Rotation paths and how fast each direction turns (deg/step)
Each turn is a multiple of 5 degrees from 10 to 175, or 0.
Each row of a path follows its step; steps can be skipped.
path 1
step 0: [  2 -23  11   6  17 -11  23 -30  28   5   1  37  -4 -28 -27 -29 -26 -56
   4 -25 -24 -30  22  21  42  17   5  -2 -32  53  -1   5  10 -43  -6 -38
  22 -22   4 -31 -16 -47  15  -9 -11]
step 1: [ 18 -61 -20 -42  20  44 -29  24   7 -29   1 -23  11 -19  23 -49  -6 -27
   0 -13  20  30  28 -27  -7 -25   8  -5   7  39  23 -15 -29 -31 -37  24
   5  -6 -15  -3  25   3  48   6   1]
step 2: [-33  42  37 -52  57  18 -23 -15  -9 -20   4   0   1   1 -20   3 -39 -26
  11  13   1 -30 -24  -7  -8 -24 -50  -6  22 -23  51 -21 -15 -11  -9  16
   7  15  15 -37 -26 -13  24 -12 -11]
step 3: [-15 -21 -32 -40  -4 -24  -2   2   5  -1 -50   9 -36  80  -3 -17 -20   7
  -4  32   0  19  22   5 -10  23 -22  24 -25   3  43 -35  -2  -1   1 -35
  59 -15   8 -20   4  18   1   5  22]
step 4: [  8 -34 -43  -9  -9   7  22   1 -29 -20 -16  -8   9 -10 -10  40 -22   7
   4 -25 -16   6  -6  11   5 -15   0  -9 -55 -43  49   0  17 -16 -32  20
  32 -12 -33 -17 -16 -15 -25 -18 -81]
step 5: [-46   1  29   4  11  36 -27 -23   7  37 -32  20  36   9  -7  10  -5   1
 -11  25  14  16  68 -16  35  -7  10  30 -23  13  34 -13  36 -20 -30  11
 -35  -9 -27  29 -30  36  -5  -8 -17]
step 6: [-42 -62   6 -18 -34 -18 -30   0  30   1  15  54   4  -3 -21   7 -43  18
   9   6   5 -78   3  -5  -5  -3  17 -25  -1  43  15  23   1  13   3  17
  17 -14 -30 -18 -28 -23  24   0  -1]
step 7: [ -3 -66  22 -26 -12  -6  19 -17   6  -5 -13  14  -3 -49  19   1 -74 -32
  -6  -5  26  22  26  -9  15 -11 -16 -10 -12 -18  -9 -26   1 -49   6  10
  13   8  40  18  22   3   9  52  18]
step 8: [-28   5  12 -18  27  24 -15 -66 -43  41  -4 -24 -16  11   8 -29 -28   6
  -1 -18   7   3  -8 -11  -3  -3  -1 -25  -7  24  13   5 -22 -16 -74  -1
  15   6   1 -29  19 -74  13  -3  -3]
step 9: [  4   1  -9 -32  41   7 -25  33   0  15 -15   2 -12  15 -23   7 -14 -23
  28  -3 -33   3  11 -13 -27  38 -28 -25 -59  22  31  11 -13 -35 -21  11
  17 -41  46  22 -18  27  46 -21  26]
Speeds:
[ -8  -9  12  12  13  -7   8   7  -1  -6   6   2  -1   8  -3   4   3   4
   3   1   3  -4   2  -4   4   7   5  -6  -9 -20  -2  -8  -6  -1 -11 -15
   8  11  -5   2  13  -6   0   5   4] => 85
[ -3  -2   9  -4  -6 -11  -7  -1   7 -17  -8 -10   6  10 -10  -1   3  -4
  21  -3   7 -11   9 -10  -4  -6   5   6  10  -2  -8   3   1  -2  -1  13
  -2   8   6  -4  -5   5  -3   1   2] => 85
[ 10   7   0  -5  18   2   0   1  23 -14  -3  -7  -9   5   0   1   7  -8
  -7  -3  -4   5  -9   5 -10  -2  13   1   6   7  10  -5  -7 -10  -2 -10
  -2   3   6  -1   0  -4   1  -4  -5] => 40
[ -4   4   3  10  -2  -2 -11  -1  -9 -10  15   5   4  -3 -12   3  -4  -5
  -3  -5 -13   1   2   5  -8  -2  -1  -6   4  -4   4   0   0  -1   7   5
   7   1   0  -6 -12 -27 -11  -7  -3] => 170
[ 14   5  -9   2 -14   0  15 -13   2  -7   7   2   1  -1   2   3  -5   8
   1  -5   2   7  12  -8  -2  -1   3  -1   0   0  -5  -1   9  -5  -1 -17
  10   8   6 -15  -8   0  10   9  -3] => 100
[  3  -1  -3   8   0  -2  -6   4  -2   6   2  -4  -6   6   9  -1  -3   2
  19   4   5 -14  -3  11   1  15   7   4  -1   7   8 -10  17  -2   9  -6
   1  -2   5   3  -6  -8  12 -10   9] => 120
[  5  -3  -4   2   2  14  -1  -7  12  -8  16  16  -7   1   2  -5   0  -5
   1  -3  -6 -10   5  -3  11  -6   3  12   0  -4   2  -4   4   7   3  15
  -9  -2  -4  -2  12  -6   7  14   7] => 65
